One vector is turned by the same rotation once a step. Each row is the vector after some number of steps, and that number follows the row.
The counts run from 0 to 448.
[-0.31 -0.97 -0.50 -3.80  4.00  3.51 -2.66  1.68  3.78  3.67 -0.51 -1.26
  3.63 -1.01 -1.15 -0.76 -0.03  0.96  2.69  1.71 -1.85  0.84 -2.24  1.66
  3.53 -2.17  0.85  2.67 -3.16 -3.85  2.01 -1.25 -1.47 -3.65  0.05  2.89
 -1.00 -0.57  3.81]  262
[-2.37 -2.16 -2.00 -0.92  0.79 -1.58  0.10 -1.45  1.70 -1.48 -0.01  1.69
  2.90  0.55 -4.91  2.31  2.59  3.03 -0.76 -0.10  0.73 -1.23 -0.52 -0.46
  0.20  4.39  5.32  1.78 -2.87  0.86  2.84 -1.14  1.10  0.15 -2.31 -0.14
  2.49 -5.02  1.19]  107
[ 0.81 -1.52  1.06  1.28 -1.06  0.96 -0.91 -3.87 -1.06 -4.74  1.46  3.32
 -0.75 -1.67 -0.85  5.28  1.67  1.44  1.40 -0.76  5.87 -0.82  1.73 -1.03
  0.64  2.94  0.43 -3.12  2.14  3.59  0.73  0.91 -1.88 -1.28 -0.76 -1.33
 -0.82  1.97  2.51]  274
[ 2.80 -3.51  1.39  3.86 -0.92  1.19 -0.19  0.89 -1.49 -3.51 -2.00 -0.18
  0.99 -1.41 -2.79  0.18 -1.58 -3.13 -3.11 -0.44  0.88 -2.05  2.02 -4.89
  1.90  2.97 -1.56  4.16 -2.16  2.49  3.83  2.15  0.34 -0.99  2.84  1.08
  2.83  0.87 -0.23]  129
[-5.49 -1.35 -1.65 -0.08 -1.62  1.42  5.70 -4.14  3.23  0.29  1.54  0.77
  3.35 -0.84  1.62  1.08  1.40 -1.06 -0.43  1.73 -0.82  0.40 -0.61  4.70
 -0.92 -3.56  4.77  0.20 -0.87 -3.15  0.06  0.97 -0.48 -1.15  0.61 -3.45
 -2.92 -1.10  0.96]  85
[-0.91  0.04  0.11 -3.27 -0.25 -0.51 -0.19 -4.27  3.24  1.47  0.14  2.24
  2.06  0.17 -1.40  3.70 -0.94  3.79  5.03  1.13  2.04  2.09 -1.22  2.54
  2.30 -1.22  3.07  0.85  0.00 -0.63  1.25  0.47 -4.20  1.37 -2.65 -0.74
  1.30 -0.49  5.53]  190
[-3.49 -1.47 -1.06  2.10 -1.12 -0.70 -1.13  0.45 -1.80  0.53 -0.30 -2.30
  2.75  0.21 -0.19  0.59  7.34  1.40 -1.82 -0.51 -0.77 -0.25  1.81  1.04
 -3.61 -2.03  3.59 -2.09  4.68  1.90 -1.06  1.04  1.05 -3.71 -0.20 -0.87
 -4.34  5.18 -1.04]  17
[-0.77 -1.74 -2.23 -0.43  0.47  2.01 -4.00  1.51  3.08  1.43  0.06  0.52
  3.43  1.01 -3.22  1.29  5.58  2.32 -2.72 -1.72 -2.58 -2.35  2.13  1.78
 -2.60 -1.64  2.53  1.56  0.21 -1.44 -0.77 -0.85  2.27 -4.58  0.88  1.01
  0.01  0.02 -0.85]  414
[-0.97  0.76 -3.79 -0.42  0.06 -2.90  1.41  1.52  0.99 -3.71 -1.39  2.82
 -1.51 -1.47 -1.15  0.12 -1.80 -2.64  0.54  6.73 -0.56 -0.08 -1.54 -0.11
 -1.39 -1.88  3.52  1.56 -3.52 -1.53 -1.07  4.65 -0.31  3.54  1.71  3.64
  0.43  0.88  3.25]  389
[-2.13  0.24 -2.64  0.75  0.41  1.83  2.75 -1.40 -1.98 -2.44  1.55  0.98
 -0.77 -1.83 -0.22  3.12  5.00  1.02  1.73  1.17  1.26  2.49 -0.68  1.39
 -1.57 -1.77  5.33 -4.50  3.29 -0.79 -0.42  2.71 -4.28  0.50 -0.18  0.07
  0.44  2.91  1.73]  13
[-2.22  0.22 -1.84 -1.78 -1.07  0.60  1.85  3.52  1.23  1.69 -2.90  1.10
 -0.48  2.01 -1.01 -2.30  2.87 -3.32 -0.58  3.98 -2.91 -0.31  0.92  2.25
  0.98 -3.86  4.88  4.35 -2.31 -4.75  0.45  1.08 -0.86 -1.00  0.27 -1.80
 -0.21  2.37 -0.05]  393
[ 0.98  5.34  0.34 -2.11  0.22 -0.39 -2.04  3.63 -0.54  1.23  0.10 -0.73
 -0.61 -4.58 -1.67 -1.24 -3.80 -3.04 -1.48  1.00 -3.76 -0.63  1.29 -0.88
  2.08 -2.82 -1.99  1.02 -2.19 -1.28  1.51 -0.87 -0.93 -0.81  3.71 -0.88
  2.16 -1.21 -2.39]  78
[ 1.35  0.23  1.59  0.00 -0.20  0.77  1.28 -4.54 -3.48  0.50  2.00 -0.61
  2.30 -2.79 -2.76 -1.71  0.37  4.02  4.52 -0.23  3.58  1.64 -1.61 -3.63
  0.39  2.24 -0.19  0.35  2.17  1.38  2.13  1.68 -3.33  1.22 -1.20 -2.04
  2.75 -3.26  0.05]  192
[ 3.68  2.80  0.24 -4.79  2.03 -3.96 -2.53  1.48  1.41 -0.69  2.87  3.64
 -1.04  0.30  2.07 -1.15  2.00 -0.56  1.90  2.47 -2.56  1.51  1.52  1.62
 -1.23 -3.20 -0.55 -3.83  0.58 -0.93 -2.33 -0.57 -3.88 -0.14  1.38  1.27
 -0.54  4.21 -0.06]  226
[-0.52  1.17 -2.85 -1.93  2.77 -0.83 -0.30  1.93 -5.35 -0.60  2.05  0.51
 -0.15 -3.57  0.98  0.60 -1.52  2.87  3.12 -1.85 -0.01  1.39 -3.70 -1.36
 -1.32  0.73  1.34 -1.95  0.96  0.51 -3.61 -1.00 -2.67  6.59 -1.67  3.84
 -3.78 -0.86 -0.82]  406
[ 1.19 -2.90  2.83  1.43  0.92  2.48 -1.06  0.87  1.58  0.15 -1.84 -3.09
  4.05  1.45  2.32  0.58 -2.83 -2.29 -2.07 -3.08 -2.49 -1.21 -0.35 -0.61
  3.03  2.25 -2.67  2.13 -3.42 -0.47  0.88 -3.78  1.74  2.21  0.87  2.76
 -2.01 -2.48 -0.38]  365
[-2.26 -0.04 -0.70 -3.23  0.33  0.68  0.92  1.17  4.67 -0.43 -0.65  3.68
  0.39 -1.46 -2.13 -1.21  2.06 -1.52  0.50  4.69 -1.61 -1.24 -1.81  4.32
  1.67 -3.43  4.88 -1.90 -3.16 -6.22  1.56  2.28 -1.32 -0.22  1.13 -0.52
 -0.25 -0.10 -1.04]  158
[-2.16  3.18 -2.63  2.36  0.24 -0.94  2.31  1.58 -4.09  2.36  1.42 -2.27
 -5.19  1.07  0.61 -0.37  1.18  2.55 -0.12 -1.70 -0.88  1.74 -1.81 -0.80
 -2.01  0.68  2.46 -1.22  2.54  0.76 -3.21  0.22  0.34  3.17 -2.96  1.99
 -0.81  1.71  0.95]  249
[-0.49 -2.89  3.27 -0.87  0.62  3.48  1.38 -2.69 -2.24  0.76  2.65 -1.27
  3.04 -1.99  0.01 -1.92  3.06  2.81  3.90 -1.72  1.44  2.85 -0.92 -2.60
  0.36 -0.30 -2.08  0.26  1.04  0.58  3.33  0.53 -4.83 -0.15 -1.17 -2.14
  1.15 -0.34 -4.26]  193
[ 1.73 -1.17  4.49 -0.01  1.17 -1.09  1.50  2.57 -1.70 -1.42 -2.45 -0.60
  0.33 -0.34 -1.73 -2.05 -4.58 -1.74  2.70  1.03 -0.05 -0.86 -0.28 -0.48
  4.53  1.33 -2.08  0.15 -2.78  0.02  2.03  0.52 -0.66  5.72  2.61  4.58
  0.32  0.53 -0.56]  208
[ 1.31 -0.04  0.25  0.27 -1.70 -1.24 -1.39  0.47  2.26 -3.69  1.60  3.96
  2.30  0.14  2.48  4.19 -1.10 -0.98 -1.84 -0.85 -1.56 -3.06  3.36  2.41
 -3.52 -3.75 -0.90 -2.49  1.88  0.14 -3.77  0.19  0.88 -0.12  2.19 -1.88
 -2.58  5.17 -0.88]  383
[-2.86  2.74 -6.77 -1.91  1.32  0.01 -0.19  0.17 -1.51 -0.59  0.25  2.04
 -5.24  1.51  0.83  2.64  3.37 -1.36 -0.29  0.11  2.88  1.70  0.04 -1.60
 -0.79  0.57  2.98  0.85  0.25  1.37 -1.17 -2.33  0.40 -2.45 -4.65 -0.70
 -2.35  2.55  3.59]  326
[-2.07  1.95  3.35 -0.50  1.26  0.20 -1.82  2.06  0.47  3.62 -0.47 -1.34
  2.16 -2.31 -4.98 -0.32 -0.31  4.33  1.01  0.72 -4.32 -0.44 -1.49 -1.01
  2.58  1.19 -0.36  1.16 -1.45 -0.60  4.55 -0.65 -0.53  3.00 -1.15  0.52
  2.44 -1.63 -3.45]  339
[-1.12  1.46  0.41  1.08 -1.43  3.65  3.82  0.42 -3.60  0.16  0.57 -0.36
 -2.39 -2.68 -2.90 -1.67  1.58 -2.57 -2.28  0.13 -0.65 -1.39  0.86 -1.59
  2.07  0.35  2.29  0.49  0.40 -1.65  3.28 -0.32 -1.87 -1.21  3.12 -3.31
  2.65 -3.37 -5.57]  161
[ 1.36 -2.33  1.75  2.67 -3.01 -3.48 -3.05 -0.52 -1.71 -1.32  1.42 -1.36
 -1.75 -1.77 -5.04  0.08 -0.79  0.67  2.22 -0.36  1.36  0.15 -0.30 -2.09
 -0.28  3.85 -2.81 -0.07  1.51  1.17  1.85  4.28  1.90  2.93  0.73  3.93
 -0.12  1.89 -1.46]  124
[-3.12  2.15  1.83 -0.60 -1.66  4.97  3.24  2.02 -1.18  2.08 -1.07 -0.66
 -0.20 -0.29 -0.40 -1.07  4.21 -1.62 -2.56  0.62 -2.76 -0.28  1.21  1.94
  3.26 -2.18  0.96 -0.78  0.74 -2.49  2.23 -1.86 -2.32 -1.21  1.11 -4.88
  0.41 -0.87 -6.45]  162
[-2.54  2.33 -3.37 -0.15  0.51 -2.54  3.27 -2.60 -1.11 -1.14  0.01 -1.24
 -0.21 -2.69  1.88  2.90 -0.38  0.06  0.94  1.05  3.53 -0.11  0.95 -0.08
 -3.14 -2.02  2.54 -0.42  2.61  2.14 -1.44 -1.23  2.02 -3.70 -1.57 -2.78
 -3.95  1.87  3.33]  169
[ 0.02  3.57 -1.16  0.71 -0.33  0.11 -2.72 -0.17  1.23  3.08 -1.35 -1.46
 -0.70 -0.04 -2.79  2.48 -6.12  4.45  0.71 -2.76  0.16 -2.96 -0.21  2.71
  2.20  1.25  0.51  3.91  0.13  0.58 -1.51 -1.38 -0.36  1.81  0.64  1.61
  1.65 -3.94  3.31]  186
[ 3.21 -3.33  2.30  1.86  0.55 -1.82 -0.75  2.90 -1.04 -4.49 -3.95  1.74
  1.48  0.90 -0.22 -0.84 -4.49  0.05  0.08 -0.65 -0.79 -3.68  0.82  2.64
  3.37  2.15  1.84 -0.36 -0.38  1.86 -0.60  1.46 -1.29  5.97  3.05  4.02
  2.05  0.65  1.78]  207
[ 0.16 -2.57 -0.79  4.61 -1.98  0.00  0.29 -4.51 -1.58 -0.98  2.04 -1.43
 -2.06  2.51 -0.88  3.41  3.80  0.52  0.00 -1.02  4.53  1.18 -0.05 -3.57
 -3.15  2.95  1.10  0.81  2.80  3.85  0.21  2.13  1.37 -2.03 -2.70  0.14
  1.84  1.95  2.74]  431
[-0.64 -1.17 -3.23 -3.09  1.43 -4.06 -2.76  2.96 -3.93 -1.30  0.03  0.59
  2.28 -0.82  0.14 -2.87  3.71  1.86  3.73  1.18  2.60 -0.04  0.94 -0.17
 -4.08 -0.39  4.05  0.22  2.36  1.89 -2.84  0.47  1.77 -2.20 -2.59  1.58
 -2.20  2.30 -0.26]  174
[ 2.57 -2.09  2.46  0.10 -1.29 -1.02  0.26 -3.26  4.67 -1.63  1.05 -0.17
  3.87  5.11 -0.94 -1.33  2.51 -0.04 -2.66 -1.20 -3.22  0.53  0.80  3.25
  2.64  1.39  4.13  2.93  0.06 -0.41 -1.68 -0.47 -2.94  0.96  2.05 -0.47
  2.77 -2.18  1.29]  446
[ 2.00 -2.17  3.83  2.73  0.76 -2.23 -1.75  2.33 -3.14 -2.46 -0.87 -1.99
 -1.14  0.18 -4.27  0.44  2.48 -0.87 -1.68  1.00  1.72 -0.36  0.63 -5.07
 -0.23  5.82  0.20 -1.65  0.24  3.05  4.01  1.83  0.50  1.08  1.17  2.74
  2.83  1.20 -1.18]  359
[-0.65  0.28 -1.42 -2.25  1.04 -4.58 -2.03 -0.73  4.17  1.39  0.50 -1.56
  1.70 -3.53 -4.08  0.03  1.20  4.01  1.18  3.18  1.34 -1.80 -0.69  3.92
 -1.85  0.56  3.93 -1.85  1.10  0.83  0.23 -0.02  4.05 -1.71  0.01  2.21
 -0.33 -1.74  4.21]  336
[ 2.23  4.73  2.04  0.80 -1.83 -0.52 -0.07 -1.03 -1.00  0.76  3.62 -3.02
 -0.97 -3.12  2.24  0.72 -1.00 -2.91 -3.09  0.10 -0.58  1.41  3.93 -3.84
 -2.22 -0.64 -4.83 -1.94  2.43  1.84  0.51 -0.37  2.05 -1.86  2.78 -2.16
 -0.39  2.10 -4.16]  381
[ 2.81  1.27 -1.65 -0.58 -3.19 -2.11 -1.47  0.36  1.54 -1.94 -3.40  3.36
 -3.37  5.12 -2.01  0.52 -2.49 -1.95 -1.66 -0.10  1.19 -2.13  1.08  1.00
  4.23  3.65  1.73  3.98 -1.39  0.46 -0.86 -1.36  0.27  2.61 -0.84 -0.69
  1.63 -1.65  0.51]  290
[-1.67  2.21 -4.68  1.50 -2.19  2.39  1.36 -1.60  1.76 -2.34  1.43  3.43
 -0.05 -0.86 -0.65  3.58 -2.49 -0.86 -4.91 -0.55 -0.23 -4.18  0.17  0.58
 -1.98 -1.02  3.44  2.69 -1.51 -1.68 -0.28 -0.51  1.61 -2.01  3.05 -2.25
  2.67 -6.96  0.94]  3
[ 3.71 -1.22  4.08 -0.27  0.38  0.54 -3.53  1.96  0.16  1.96  1.96 -3.71
  1.08 -1.56  0.31 -3.94 -0.62 -0.82  2.03  2.53 -0.74  1.88  0.12 -4.47
 -0.91 -1.12 -4.69  1.70 -0.85 -1.05  1.59  3.99  0.31 -2.56  2.81  2.25
  1.56  3.06  0.26]  47
[-1.59 -0.76 -1.65 -0.63  3.07  0.24 -2.48  4.63 -2.82  4.00  0.04 -2.42
 -4.31 -2.15 -1.82 -2.68  1.78  1.75  1.70  0.20 -2.87  2.04 -3.40 -2.18
  0.47  2.11 -0.01 -0.49 -1.57 -1.63  0.99 -0.55  1.55  1.18 -1.45  4.65
 -1.54  1.33 -1.43]  177
[-0.06  0.73 -3.21  2.01  3.38  4.20  0.91  2.68 -6.36 -0.62  1.96 -1.58
 -1.70 -2.25  3.08  0.18  1.57 -0.13 -2.26 -3.30 -0.04  0.15 -0.19 -4.04
 -3.19  1.45 -0.72 -2.65  2.16  2.35 -0.98 -3.71 -0.76 -1.77 -0.03 -0.06
  0.27 -0.92 -2.30]  328
